Each path below is one point turned by a fixed rotation once a step. After each direction that follows a path, write how fast that rotation turns it, in deg/step (0 if it stays still).
Each turn is a multiple of 5 degrees from 10 to 175, or 0.
Each row of a path follows its step; steps can be skipped.

step 0: [  3  -5   1   7   6   4 -13  13  -1   1  -1  -9   0  14  -6  -7  10   2
   6  -9  16  -3  -1  23   0   9   6  -4 -12  10   8  -2  -6   1   0   1
   2  -7 -12   6   2  -7  -7]
step 2: [ -3   0  -1  18   4   5  -5  -3   3  -3 -11 -19 -15  -9   2  -3  11   2
   1 -12  -7  13  10  10  -7  11  -5  11  -4 -15  -1   2   6   4  -5  -4
  -2  -7  -2   0  -8   7   4]
step 5: [-10  -5   9  12  -3  -3   4   2  -1  -7   9  -3 -10   2 -17  -7  -9  -5
  -1  -3  -2  -1   3  14  16  -8  19 -19   2  -5  -3   8  -3   7  11   5
  -1   3  -1   1  -5  -4   8]
step 6: [  1  -4  -2  10   1  -5  -2 -13  -1   3  -7  -4  -2  10 -11 -16   8   5
  -4  -8   0   8  -5   3   1   0  -5  -6  -8   0  -8   6  -7  -1   0   8
   4   5 -32  -2 -13  -4  -2]
step 10: [ -2  -4   4   5  -2  -4  -3  16  -2   4  -6   3  -3  -2 -11  -1  -9   0
  -8 -10  12   5   0  -8   7  -5   4  -5   0  -9   0 -15   2 -14   3 -17
  11  -2 -22  12   0   3   5]
step 11: [  4   1  -4   7   5   5   9  -1  -6   9  15  -7  -3  12 -16  -4  11  -3
  -7   7  -1   3  -1   5  18 -18   4   4   9 -10 -11  -9   3   6  -4  -9
   5   8  -1   8   0  -3   2]
step 14: [ -5  -5   6  12  -4  12   2   9 -12   0  -5  -3   6 -21  -3   5   2   2
   4  -8   9   5   2   6  13  14  -5  19  -3  -3 -10   1   7  -1   7  -7
 -13  -4  -9  -1  -3   4   1]
step 16: [  1   5   6  -7  14  -2  12  16  -9   9   1   7  -8 -10  -6   0  14   3
 -12 -18  -7   0   0   3   6   8  -5  -8   4   0   5 -10  -5   0  -8  -5
   6   5 -13  -6  -6   6   0]
step 19: [ -7  -3  18  22   0  -8  -1  -8  -8  -5  -9 -10 -10   2   9   6   6  -8
  -6   1   0  -2  -4   8  -6   2  -4   5   3   7  -3   6 -12  14   3  -4
   1   1 -10  11  10  10  -4]
Directions:
[ 4  0 -3  3  1 -1 -2  5  1  2  1  3 -1  2  0 -5  0 -2  0  0 -1  0  1 -4
 -1 -3 -5  3  3  0 -3  3 -1  0  7  1  1 -2 -1  0  5 -3  6]	25
[-2  0  2  0  1 -1 -2  1 -1 -2  5 -2  1  0 -3  4  6  0 -3 -2 -1  3  1 -2
  1  1  2 -1  1 -5  4  3  5  5  5  0 -2  2  1  3  3  6  3]	125
[ 9 -2  4 -1  0  1  3 -4  3 -3  1  0 -2 -1  2 -7  3 -4  0 -2  2  0 -1  0
 -1  1  3  0  1  0  2  1  5  1  1  4  1 -2 -1  0 -3 -1 -2]	115
[ 3 -1 -3  0  0 -4  3  2 -1  5  5  1 -4 -4 -3  2 -4  1 -2 -3  2  2  1 -2
  2 -4  5 -2  2  1  5 -4  1 -1 -2  0  5 -1  1 -5  0  2  1]	60

step 0: [ -4  -4   6   4  14   3  12  -2 -14  18  12   3  -7   9  -6  -3  -8   1
  16 -16  -2 -11 -12   6  -4  10 -12 -10   3   2  20   7  -4   5   0  -3
  -6  15   1   3 -13  -1  -1]
step 1: [-12   5  18   8   5  -2   5  -3   8  15  -4  -9   6  -7   7  -9   4 -11
   9  -2  -4  13 -10  14   5  13   6  11   2   6  -7  -4  -5  -2 -11 -21
  -9  12 -11   1 -12   1  -5]
step 2: [  8 -11  -3  -4  -4   3 -15  -5  16   8   9 -18  -4  -8   4  -2  -1  -2
 -13  -7  -1   4   0   1   8  15 -20  15  -5  -4  -5   3   0   5   3  -5
   8  -3  -6   8 -17  19  -6]
step 5: [  4   2   1   1   3 -11  13  -3  -6   5  -2   7  15   5  -1  -1  -5   4
  -1   8 -15  -8  -3  -5  -4 -17 -10  -1   6   5  -1   6   5   1  -5 -26
 -18  13 -22  12   2  -2   2]
step 6: [-15 -10   2  22   2 -10  -4  -8  10  31   2   6  -9  13   2  -1  -7   5
   0  -5   2   0   2   1  -1  -1 -17  -4   1  -1  14   3   1   5   1  -1
  -6   3 -14  -6  -2  16  -2]
step 9: [  8  -1   3  -3  -1   6  13 -20   3  -9  16 -15  -4   2  12   1   3  13
 -22  14  -6  -5  -3  -2 -11   2   6  11  10   0   5  -1   6   1  -5  -7
  -6   6  -3  11 -15 -12  -1]
step 14: [-15   1   0  -3  -7  -1  -7 -16  10   8  18   3   1 -25  12   7   2   5
  -3   3   8   4  -7   6   3  -6  14  10 -14  -2 -11  -3   8   6   8 -14
  -6  12  -2 -10  -6   5  -2]
step 15: [ 23  -1  -9   8 -14   0  -8   1  16 -10  20  -4  -8   5  -7   1   4  11
 -10   0 -13   0   0   5  -6  -6   2   7  -5   2  10   2  11  11  15 -14
  -2   9   2   8 -10  -1  -9]
step 19: [ -1  -9  -2   2  15   5 -16  -8   0   6  16 -13 -15  11  -1   2 -13   2
  -7  -6  -2  14  -8   4 -11   6 -20  15 -19 -10   0  -3   4   5   0  -5
   0   4   3  -9  -1   4   3]
Directions:
[-6 -3  3  2  1  5 -1  0 -5 -1 -3  0  2 -2 -2 -2  2 -1  2  0 -1  5 -2 -4
  0  1 -3  4 -4  0  7 -4 -2  2  0 -1 -1  2  0 -2  1  4 -4]	60
[-1 -1 -4  0 -4  4  1  1  3 -3  2  4 -6 -1 -2  4  0  1 -2 -2  2  6  2 -1
 -4  0  1  1 -3  1  0 -2  3 -1 -1  0 -4  3 -3 -3  4 -5  3]	10
[-4  4 -3  9  0 -2  2 -1  1 -2  3  2  0 -2  1 -1  6  4  2 -2 -1 -2  0 -1
  0 -3  1 -3 -3  3  2  2 -2  4  4 -1  2 -1 -2  0 -2  0  3]	45
[-5  3  3  2  1  0 -1 -3  2  2 -3  2 -3  2  0 -1  1 -2 -3  2  1  2 -2 -1
 -1  1  3  4  2 -7  1  1 -2 -5  7 -1 -1 -4  0  1  0 -3  3]	145
[-1 -1 -5  0  0  1  4  0 -1  5 -3  0  1  4  3 -5 -4  0 -1 -2 -3  0  1 -3
  1  1  1 -4  1 -1  1  0 -4  4  2 -4  0  2  1  2  9 -1  2]	60
